In the data rows, 128 means zero.
Here are some rows, each followed by its group. Rows of different groups can look alike.
[171  91 182 166 175 109 140 167 109 106 111 125  94 166 113 123 162 155
 148 149 134 145  88 142 170 122  63 165 126 170 162 142 164 139 145 122
 119 180 169 153 134 149  88 111 167 165 103 106 146 125  88 119 150] Un
[142  93 122 161 105 131 152 158 101 151  99 124 159 137 148 128  89 149
 123 184 106  93  93 156 117 123 130 167  68 161 159 133 150 138 190 178
 117 147 135 188 154 163 137  80  93 127 154 106 179  76 133 148  72] Un
[ 85 136 139 146  89 159 142 144 145 154 120 133 173 140  94 160 120 127
 129 157 169  58 108 137  90 122 148 122  93 123 163 180 107 137 170 134
  90 111  92 138 127 151 165  86  58 114 135 171 142  89 135 146  81] Qu
[159 144 182 147 157 136 156 117 121 155 152 151 119 160  81 136 148 102
 147 138 138 113 109 111 171 105 113 144 138 147 188 146 112 157 120  90
 105 114 124 146 123 126 114  84 114 136 104 178 136 114  91 117 134] Qu
[ 92 144  80 138  92 148  76 113 148  94 172 171 179  48 135 113  79 155
 155 131 164 128 165 154  78 188 130  82 103 104  79 173 136 164 106 155
 128  92 121  87 102 161 181 123 119 102 203 129 157  83 122 118 102] MU
[135 134 101 116 127 129 146 101 123 152 110 115 134 125 173  98 106  94
  94 130  97 128 142 128 122 128 156 136 121 118 119  82 122 108 140 123
 153  97 131 148 144 103 125 137 126 113 143 106 132 126 155 130 110] Ai
[139  97 136 124 184 119 127 136  81 118 131 125  94 134 151  94 145 163
 148 144  85 173  95 156 174 137 105 161 140 176 103 119 160 119 104 109
 156 153 189 139 145 127  77 131 157 169 125  99 131 135 112 115 156] Pe
[135  99 115 131 118 105 132 159 110 124 110 110 125 132 168 144 125 132
 105 128 104 139 116 121 128 125 135 149 114 136 142  96 151 120 157 169
 131 163 136 152 135 121 127 136 134 120 137  96 135 132 144 146 113] Ry
[156 102 136 152 178  99 146 154  92 118 144 141  96 126 153  96 128 146
 152 149  75 183 102 141 178 149 106 161 139 161 101 120 170 126  95 111
 163 147 171 131 143 126  74 121 178 156 131  87 139 135 110 116 158] Pe
[114 144 101 123 126 146  83  92 139  90 170 172 144  61 124 104  96 135
 176 125 148 144 159 146 123 189 127  93 128 115  77 157 127 170  93 133
 122 104 135  82  94 142 153 127 134 122 191 139 156 105 103 124 138] MU
[181  92 180 160 173 118 134 157  94 129 118 139 103 159 119 136 142 133
 152 144 110 147  83 146 175 101  80 183 131 181 164 121 163 155 142 124
 103 176 163 168 121 140  86 103 142 173 108 133 153 116  96 136 144] Un
[136 144 128 116 156 139  67  95 136  71 172 178 121  75 101  95 134 145
 188 104 154 167 157 136 145 165  85  96 149 127  82 160 133 174  62 112
 113 112 157  76  80 135 126 144 155 131 162 144 135 134  79 107 181] MU
[121 141 201 117 180 169 122 106 118 131 112 126 123 187  63 140 176 133
 150 121 164  99 104 134 151  95 110 124 150 163 184 147 103 133 152 100
 113 146 130 142 123 140 116 114  87 187  73 191 133 124  77 125 146] Qu
[150  89 156 160 140 122 151 144  84 158  96 135 135 143 142 117 120 140
 133 163 111 107  84 168 134 105 110 173  89 155 167 127 160 133 177 163
 125 165 150 178 145 154 118  86 114 160 129 131 178  83 122 144  98] Un
[103 158 145 135 122 153 150 114 148 169 135 137 140 131  85 120 136 115
 138 132 140  82 128 130 115 129 140 110 135 122 148 176 104 119 131  87
 122  89 104 114 135 127 145 101  98 117 119 174 119 100 126 118 111] Vs
[125  86 126 160 107 124 151 170  96 152  99 131 158 121 154 139  84 143
 128 187 113  93  90 169 104 117 120 167  72 155 159 151 154 133 190 168
 114 153 142 184 153 169 133  84 101 136 154 111 176  85 139 140  72] Un
[137 146 128 131 148 135  72  87 144  63 178 168 116  72  92  94 129 156
 183 108 136 170 162 125 155 177 100  96 142 124  68 164 136 185  60 118
 122 129 150  61  91 147 137 138 172 121 167 136 131 141  84 109 184] MU
[130  94 172 141 163 146 125 135  74 157  96 143 140 151 138 118 131 145
 149 158 120 100  80 156 151 109 110 171  96 177 166 111 152 128 169 163
 125 169 163 167 141 152 118  86  96 180 117 150 179  87 114 159 108] Un
[166  97 109 148 109  84 161 170 118 147 120 110 118 132 174 131 108 131
  97 141 108 140 123 125 122 126 121 153 113 118 128 102 155 112 152 161
 150 156 134 156 146 124 122 132 160 111 139  78 131 126 167 131 107] Ry
[125 125  93 117 109 120 146 130 141 137 119 118 135 124 152 131 109 117
  98 135 112 128 140 129 107 122 143 131 128 112 109 111 126 101 137 132
 140 119 120 135 142 112 124 143 128 109 133 105 117 136 151 129 110] Ai
[129 187 137  81 120 132 136  75 169 163 123 124 103 149 115 130 143  54
  90  67 139 124 173  73 125  89 166  99 187  82 135  71  74  98  91  75
 124  85  83 105 110  55 140 183 135  99  86 166  64 180 155 129 166] TA
[ 54 153 128 138  94 180 130 122 145 165 125 129 174 127  99 141 107 126
 130 154 164  63 124 140  83 133 175 108  96 112 135 173  93 105 159 124
 106  81  88 124 137 143 177  88  57 111 139 178 148  86 141 126  87] Vs
[146 103 116 135 122 105 138 152 118 118  94  98 122 145 164 141 116 133
  99 135 111 144 117 134 132 114 131 149 118 132 128  91 147 120 153 147
 134 156 141 162 135 137 118 136 147 125 117  88 131 143 147 139 114] Ry
[123 124 102 111 106 118 136 135 125 136 111 106 134 124 155 128 121 114
 105 133 113 130 136 126 111 129 153 127 125 113 116 107 115 109 133 136
 147 120 120 134 133 114 134 141 125 123 116 112 118 142 159 139 114] Ai
[135  84 142 172 140 141 143 170 105 118 111 126 142 138 149 142 119 141
 122 184 127 107  91 153 125 132 105 168  71 163 146 135 162 140 194 157
 105 155 139 185 137 159 126  87 109 144 145 112 180  88 120 130  74] Un
[149  95 131 139 168 106 128 166 116  86 150 124  84 128 137 112 146 170
 143 139  84 185 105 151 168 151  87 158 153 165 100 145 172 113 102 126
 149 167 178 109 146 135  67 130 173 150 134  75 119 153  98  98 152] Pe
[136 140 134 164 106 157 156 129 141 163 129 146 165 139  89 144 110 108
 126 164 158  76 114 117 116 114 145 134 104 129 154 162 107 143 143 100
  90  97 106 153 125 149 134  73  75 111 117 160 161  91 128 117  95] Qu
[147 131 138  98 153 118 129 113 118 147 123 123 114 153 138 132 151 111
 112 112 114 155 130 118 157 102 129 142 161 126 135  74 124 114 110 115
 152 138 140 123 127  89  98 156 142 156  91 126 101 151 134 133 164] Ai
[118 124  91 116  92 112 137 141 138 133 114  96 141 127 159 144 112 130
  93 122 120 121 140 136  88 123 144 124 121 108 126 123 126 104 141 153
 152 119 115 127 146 112 140 142 129 102 132 100 113 132 156 131 106] Ai
[ 96 139 151 141 104 152 130 143 137 164 117 148 165 152  85 153 123 123
 137 152 157  68 108 134 101 115 136 127 102 130 169 173 112 131 156 122
 108 117  99 141 131 137 148  90  78 130 122 177 151  88 133 134  93] Qu
[133 103 112 131 112 110 132 151 124 113 101 106 138 129 171 149 111 138
 101 143  99 143 120 116 129 125 137 153 112 132 122  92 149 127 156 159
 118 164 131 151 143 124 119 137 137 119 128  81 136 146 151 143 114] Ry
[151  91 123 145 168  95 150 146  88 121 135 122  99 131 140  94 132 169
 152 151  67 176 101 141 180 151 114 155 133 167  98 129 159 123 104 112
 144 157 175 139 145 148  76 118 164 148 120  98 124 146 112 123 157] Pe
[166 101 109 125 133 102 165 130  88 178 100 124 133 133 188 112  99 105
 100 150 104 131 120 122 136 115 161 160  94 127 139  59 138 111 156 166
 159 142 131 184 157 122 121 113 125 134 137 104 161 100 160 155  98] Ry
[ 88 157 136 137 110 177 142 102 150 171 122 122 151 123 101 132 105 118
 117 150 149  77 127 141  91 126 156 108 119 110 137 177  97 109 157  92
 117  83  94 131 133 136 168  99  76 131 131 172 135  84 122 119  87] Vs
[161  88 150 152 154 132 157 140  74 156 105 140 137 147 145 115 122 125
 141 173 111 107  84 154 144 110 109 176  97 167 161 115 149 140 166 148
 137 153 159 181 139 159 115  77 111 168 126 133 177  78 124 144  99] Un
[123  88  63 153  99 105 160 176 112 137 128 116 148  86 188 116  62 152
 118 187  72 144 114 166 101 167 145 153  79 140  86 149 163 111 148 159
 151 113 137 157 171 146 121  97 139 102 191  59 157 104 160 113  75] Pe
[143 100 120 136 130  98 143 157 112 126 106 103 120 150 166 130 131 139
 108 133 112 135 120 124 137 122 127 146 112 130 138  86 141 116 142 157
 152 155 141 157 143 127 119 131 135 131 128 102 136 135 145 160 116] Ry
[181  91 179 158 177 120 152 142  85 139 116 138 100 162 121 112 154 133
 155 148 111 137  85 137 173 112  77 177 116 171 164 110 160 144 141 123
 128 172 170 166 138 148  77 103 145 177 106 127 160 106  96 134 146] Un
[134 144 131 115 167 143  71  86 113  82 164 191 128  77  96  93 132 137
 196 105 151 160 148 134 154 165  99  90 152 123  88 138 133 177  60 121
 133 125 155  72  83 134 123 132 140 147 153 163 141 123  95 120 182] MU
[144  87 155 159 141 115 151 151 101 149 106 124 131 145 143 133 115 149
 134 166 126 113  90 147 129 118 100 170  90 166 158 131 162 138 176 153
 117 162 155 181 153 168 111  89 125 154 139 115 168  90 122 133  94] Un
[104  88  93 146 133 119 124 163  87 131 140 114 139 102 176 120  96 163
 125 170  82 146 104 158 123 159 156 153  93 152  95 130 163 103 151 157
 161 140 146 150 153 139 122 108 118 141 167  99 158 109 154 132  94] Pe
[170 124 130 112 125 102 161 125 164 122 129 105  81 137 130 104 149 120
 105 102 116 158 138 122 137 112 106 136 176 115 112 129 126 121  93 101
 151 133 146 101 130 112  96 169 183 122  93  85  79 174 133 113 159] Ai
[125 180 138  75 114 120 138  82 174 154 119  97  92 154  98 140 171  82
  94  46 168 127 181  80 111  90 146  81 206  73 149  88  67  98  88  89
 159  98  87  87 122  80 143 193 143 116  71 153  51 189 151 128 166] TA
[139  90 139 158 127 138 155 163 108 133 109 120 135 139 147 132 113 141
 127 185 118 111  94 158 122 130 117 172  82 161 161 144 159 135 192 162
 109 159 136 171 146 164 124  91 126 140 149  98 172  87 112 130  79] Un
[148 141 138 120 154 129  83  90 151  80 187 170 106  73 101  82 141 151
 184  96 165 169 160 131 148 171  82  95 158 131  99 166 139 171  55 116
 136 124 160  68 102 135 128 143 181 123 164 135 118 119  76 103 176] MU
[174  95 178 159 170 113 150 154  86 123 122 144 102 162 113 118 153 144
 158 145 115 142  80 146 174 113  72 175 121 174 172 131 161 156 142 133
 108 173 168 153 131 151  83 109 151 163 109 132 148 121  91 129 146] Un
[133 100  98 125 101  96 136 169 117 127 104  92 131 141 174 142 116 137
  95 136 108 133 122 136 102 126 131 140 103 122 143 104 148 112 166 166
 136 156 133 158 148 141 129 143 140 125 131  81 134 129 159 137  93] Ry
[ 82 142  86 124 102 149  76 102 148  93 149 158 177  49 139 106  87 162
 158 135 173 129 164 155  81 183 134  89  99 105  79 174 136 153 122 161
 127  90 116  97 110 160 178 128 138 116 211 126 165  83 117 120 105] MU
[109 186 130  97 109 133 113 101 190 111 135 119 113 147  99 162 161  76
  94  61 141 129 179  68 128 100 157  81 189  82 119  84  77 121  92  83
 109 100  81  94 103  76 140 192 141  90  82 150  52 205 139 122 167] TA
[122 183 125  81 106 143 133  93 189 120 136 104 104 143  97 149 162  70
  91  60 145 120 178  80 117 102 158  87 195  77 127  98  72 113  97  94
 111 100  79  87 113  73 142 191 135  83  78 146  56 200 139 118 164] TA
[119 143  87 126 120 152  73  95 135 101 155 160 161  63 120 108 105 146
 168 133 151 141 160 145 106 179 137  89 118 110  77 154 127 162  95 148
 136 105 129 103 100 155 161 120 118 123 188 142 159 100 104 129 129] MU
[113 143 144 109 169 151  47  87 140  54 173 166 121  86  90 103 154 163
 194  94 156 164 158 133 157 169  89  84 161 134  83 157 128 170  71 128
 112 135 157  72  83 138 131 157 151 143 149 149 123 137  66 109 189] MU
[ 92 145  68 145  95 148  91 109 152  88 162 160 172  39 137  91  78 153
 148 145 157 124 171 155  82 188 132  86  89  97  69 178 137 170 111 151
 129  84 120 100 118 166 183 117 126  95 211 108 166  83 124 115  97] MU
[147 139 193 141 146 144 146 119 136 143 138 150 112 162  67 137 158 114
 147 132 151 106 103 114 154  98  98 141 159 147 169 157 117 146 127  84
  93 125 128 129 128 130 114 100 112 138  97 174 125 125  94 121 147] Qu
[149  90 155 154 154 135 145 148  93 143 102 132 132 145 138 144 122 143
 130 168 117 117  85 152 140 114 110 165  91 176 161 119 152 144 180 151
 118 171 151 180 148 164 120  87 116 163 128 123 171  97 107 139 102] Un
[105 140 171 143 125 157 144 123 138 160 118 124 139 155  95 155 140 133
 135 141 173  86 114 132 110 109 130 130 113 136 179 179 107 132 161 108
 103 120 108 147 138 142 149 103  85 135 116 169 142  96 106 132 104] Qu
[ 83 184 106  68  73 149 126  79 184 165 108  99 145 140 133 153 138  79
  70  74 170  86 181  89  69  91 193  76 153  58 133  98  63  95 125 126
 140  82  62  96 122  85 173 174  86  95 100 154  77 144 180 145 110] TA
[119 186 124  88 122 134 125  78 170 154 121 117 111 151 104 135 159  72
  94  70 151 120 178  63 127  98 164  84 174  70 120  72  67 107  89  81
 127  93  84  95 112  87 146 179 121 105  74 159  74 187 153 138 166] TA
[ 88 144  70 129 101 151  78 110 130  99 160 170 179  51 133  97  92 146
 164 145 159 108 158 151  86 184 148  81  87 103  69 161 121 161  98 164
 136  97 122  92 115 171 187 111 107 106 195 138 166  81 128 140 112] MU
[125 179 134  81 123 127 131  75 154 156 128 134 113 145 113 133 148  56
  93  70 150 113 174  69 123  93 165  89 170  79 132  64  64  97  88  83
 126  86  86  96 111  72 134 175 118 110  80 171  81 173 164 147 173] TA
[122  88  62 157  98 103 160 178 101 140 135 126 149  93 185 112  71 153
 116 186  85 130 109 167 101 165 146 156  75 132  88 145 166 115 138 156
 171 112 141 149 167 156 129  88 130 103 174  73 159  97 173 127  76] Pe
[ 80 156 153 117 129 167 127  98 137 156 120 128 151 145  76 132 141 122
 132 134 155  84 122 130 116 118 141 106 133 120 144 176  97 114 129  86
 111  92 104 114 124 134 143 109  89 141 108 177 125 116 113 125 123] Vs
[174  95 178 163 171 109 147 165 102 110 119 128 106 165 101 148 161 151
 152 147 120 152  83 145 178 110  72 175 131 176 157 137 166 160 148 130
 113 185 160 155 123 154  91 107 151 171  98 130 141 131  88 122 148] Un
[186  90 178 165 164 101 152 164 103 118 121 117  97 161 115 129 147 145
 151 150 106 142  90 145 170 110  66 176 127 172 167 143 161 157 138 130
 116 175 165 153 124 149  86 106 155 159 107 121 141 128  86 127 143] Un
[126 185 139  88 112 130 114  88 188 117 136 106 107 153 102 159 161  74
  93  59 158 135 180  71 127  95 149  88 193  76 131  93  74 106  96  90
 120  93  82  91 103  63 141 185 131 104  82 154  60 197 142 119 168] TA
[128 134 196 145 155 133 118 142 137 120 131 131 106 168  58 170 180 139
 159 112 171 121 108 119 150 103  77 131 151 146 182 175 119 141 133  82
  87 138 128 118 111 129 109 125 125 154  95 169 108 133  78 109 158] Qu
[145 130 138 114 147 125 132 111 138 111 121  95 101 144 130 128 149 133
 106 105 114 155 138 123 141 111 109 130 162 127 119 111 132 111 123 110
 135 144 141 123 125 105 104 169 152 142 103 105  98 171 126 112 162] Ai
[ 94 139  86 129 101 148  73 112 158  75 163 157 163  56 119 121  98 161
 160 130 168 138 164 147  90 183 120  84  98 105  69 176 137 166 104 147
 111 106 125  87  97 166 170 126 131 105 199 128 154 104 108 120 118] MU
[150  87 134 173 113 115 159 181 108 151 107 131 134 129 145 131 101 147
 120 177 110 106  92 159 116 124  96 163  85 158 165 152 165 145 173 156
 115 141 148 173 153 164 133  92 135 129 149  98 166  90 133 130  82] Un
[121 144 128 122 143 128  51 110 143  62 177 178 133  93  70 124 151 168
 197  88 174 172 143 131 150 159  89  81 157 119  81 169 131 182  56 133
 116 136 152  43  74 155 138 139 149 143 131 158 121 141  82 131 194] MU
[100 183 107  70  81 133 141  92 178 174 121 108 128 140 131 130 141  77
  75  67 168  93 178  99  79 102 182  82 164  68 146  88  68  89 112 118
 152  80  70 101 122  70 168 181 112  97  97 153  75 140 181 144 126] TA
[104 180  99  91  75 134 130 103 183 143 108  96 131 132 115 162 128  79
  81  86 154 104 183  77  84 106 173  80 158  60 115 105  67 102 118  94
 121  79  67 103 114  89 162 180 109  86  92 146  71 176 171 128 127] TA
[173 105 141 141 148  93 137 157 111 107 118 120  95 148 150 116 152 123
 121 123  90 163 115 112 173 113  99 164 137 139 140  90 151 139 126 126
 133 171 159 152 122 115  82 150 167 124 110  88 117 170 124 132 155] Ry
[169  88 190 145 171 106 136 149 102 121 112 111  97 176  99 146 159 164
 151 132 120 145  87 152 167 101  65 166 137 177 183 148 162 143 158 132
 115 194 166 146 126 156  91 121 147 180  90 119 131 130  80 133 151] Un
[130 100 105 131 147 109 139 138  83 136 114 110 144 118 162  94 109 165
 133 161  69 148 101 166 137 149 132 155 113 161 113 128 158 109 138 144
 176 139 159 146 157 130 112 121 131 148 142  88 145 112 129 127 120] Pe
[152 143 186 140 163 149 147 102 120 165 129 161 118 166  78 122 156  94
 153 131 141 101 102 118 158 108 108 139 135 140 173 135 112 150 129  82
 102 121 121 138 120 142 116  92 103 147  99 185 145 108  99 127 148] Qu
[ 73 153 120 130  84 160 132 124 146 154 132 131 162 124  97 142 113 133
 133 148 145  67 126 140  79 135 166 100 108 115 151 182  91 114 146 118
 120  82  90 109 129 133 169  99  68 106 132 172 129  91 144 137  89] Vs
[155 101 106 147 105  93 152 168 114 138 120 107 122 127 175 129 102 130
 104 138  95 142 126 121 130 134 135 154  99 116 128 102 162 129 159 162
 143 152 131 160 141 124 123 133 161 108 148  80 138 135 165 134 108] Ry
Which 5 groups are nearest to each row below, nearest first, going by the distance to the group's nearest row?
[ 86 151 122 136  98 165 141 125 155 146 134 142 151 122  99 143 113 122
 129 148 157  75 125 130  93 133 159 111 117 116 128 184  94 129 135 107
 108  70  92 117 142 151 156  89  73 115 132 160 133  96 132 117  91]: Vs Qu Ai MU Un
[102 139  88 134  90 148  62 132 153  74 172 162 157  54 107 125 107 172
 168 119 166 136 158 152  93 178 110  80 113 103  66 190 135 168  97 161
 106 103 122  63  84 165 172 132 126  94 189 125 134 115 123 121 125]: MU Vs Ai Qu Pe
Which 5 groups are nearest to each row below, nearest first, going by the distance to the centre of the group?
[148  98  78 142  89 106 168 156 127 137 106  93 134 112 190 137  91 120
  88 158 100 126 127 141  97 136 151 151  92 121 128 104 147 110 178 188
 135 136 123 175 167 129 137 121 124  91 156  73 145 115 173 137  63]: Ry Ai Pe Un Vs
[119  97  99 123  90 111 136 159 134 122  93  86 138 132 178 163 108 152
  79 139 124 130 130 150  86 122 143 146 110 121 136 113 150  99 190 178
 135 157 125 165 149 131 152 144 129 124 141  76 135 125 154 133  81]: Ry Ai Pe Un Vs
Which 5 groups are nearest to each row below, nearest first, going by the average distance to the group's rows?
[133  95  96 132 135 113 140 150  93 137 133 107 132 110 168 105  98 154
 126 167  69 148 103 167 139 154 138 152 110 151  99 138 160 112 138 149
 156 132 153 140 154 148 109 107 130 139 152  86 144 118 132 133 111]: Pe Ry Ai Un Vs
Which 4 groups are nearest to each row below, nearest first, going by the distance to the centre of the group?
[110 129  84 127  83 119 140 134 138 157 103  93 158 119 174 123  95 126
  88 139 116 116 148 126  87 119 176 120 101 103 125 112 116 111 155 163
 155 102 105 147 151 133 149 134 114 108 151  98 124 116 175 133  85]: Ai Ry Vs Pe
[165  87 184 157 177 117 125 173  74 117 126 146 109 166 107 147 171 145
 162 136 118 134  74 133 184 113  70 171 125 175 166 118 163 158 144 137
 108 191 164 157 108 154  82  97 136 176 108 141 148 125 100 138 153]: Un Qu Pe Ry
[129  95 104 153 134 108 139 169  99 107 138 109 125 111 161 116  96 164
 129 167  68 162 106 151 144 161 124 150 103 157  96 149 167 116 134 135
 137 138 162 138 143 141 102 115 145 129 150  83 141 133 133 115 115]: Pe Ry Un Ai
Which 4 groups are nearest to each row below, nearest first, going by the distance to the group's nearest row?
[111 144  97 139 118 135  75 106 158  76 182 167 134  52 111 112  99 151
 165 122 154 154 166 132 119 194 108  91 116 111  68 173 144 177  88 133
 110 100 127  79  98 148 157 127 157 102 200 122 145 112 103 105 134]: MU Ai Vs Pe
